In the rows, 128 means zero.
Rotation paths and how fast each direction turns (degrees per step)
Each turn is a multiple of 5 degrees from 10 to 175, or 0.
Each row of a path follows its step; steps can be skipped.
Path 1:
step 0: [133 135 128 125 135 136 117 128 132 124 120 140 124 112 124 124 122 130
 123 131 129 133 125 122 144 133 124 130 125 130 127 123 127 117 136 123
 118 130 140 128 131]
step 1: [120 127 127 130 123 124 116 127 121 131 130 133 133 113 137 117 132 129
 127 126 135 145 123 125 134 120 132 128 136 130 129 122 134 129 124 140
 124 121 121 120 135]
step 2: [126 129 128 137 124 136 115 121 139 129 128 129 133 123 114 133 135 141
 129 118 131 137 132 125 124 127 123 137 132 125 122 122 120 138 132 120
 123 132 123 117 131]
step 3: [137 115 134 118 132 129 112 135 133 125 128 125 134 124 132 122 133 137
 141 128 136 130 135 123 129 133 128 123 131 133 131 118 119 121 133 126
 137 129 127 133 139]
step 4: [136 121 127 117 139 131 122 129 124 131 127 144 123 133 131 138 136 133
 130 113 126 138 128 123 130 134 126 135 136 125 120 134 139 129 133 138
 132 127 126 124 134]
step 5: [118 123 119 119 131 129 124 131 131 129 124 135 126 131 134 127 139 131
 135 124 122 125 119 136 132 130 133 137 126 123 143 118 118 135 144 127
 120 123 125 121 130]
step 6: [138 129 118 124 139 134 131 123 128 122 123 130 138 120 114 120 130 131
 132 127 129 128 125 129 133 121 135 132 131 124 131 135 126 114 141 133
 120 134 133 127 140]
step 7: [117 126 116 125 117 118 118 117 122 134 126 124 134 123 130 124 134 133
 139 126 117 133 128 122 130 128 127 135 139 130 126 129 137 118 132 132
 129 118 128 133 132]
step 8: [125 126 117 135 123 133 109 123 124 129 128 126 117 123 122 140 124 132
 131 126 122 129 126 129 126 127 124 129 132 128 129 139 114 129 137 127
 123 143 119 128 135]
step 9: [125 115 127 121 127 125 128 134 122 118 136 123 125 121 126 120 130 130
 124 123 136 129 125 121 130 139 132 130 137 139 127 135 110 124 138 125
 134 120 129 133 138]
step 10: [137 125 140 124 131 133 130 122 116 129 137 135 123 132 125 131 130 137
 131 126 113 140 116 118 133 130 131 140 140 124 124 130 121 124 128 130
 125 129 126 131 126]
step 11: [126 122 131 123 125 123 120 122 139 130 121 135 128 133 130 125 130 134
 127 136 129 124 120 134 139 128 126 129 140 134 135 129 113 130 138 140
 117 123 125 131 116]
[125 126 130 127 127 124 129 131 127 128 129 127 128 127 129 126 129 128
 132 132 126 127 127 127 128 126 126 125 126 129 128 125 127 131 130 131
 128 124 126 128 132]	175
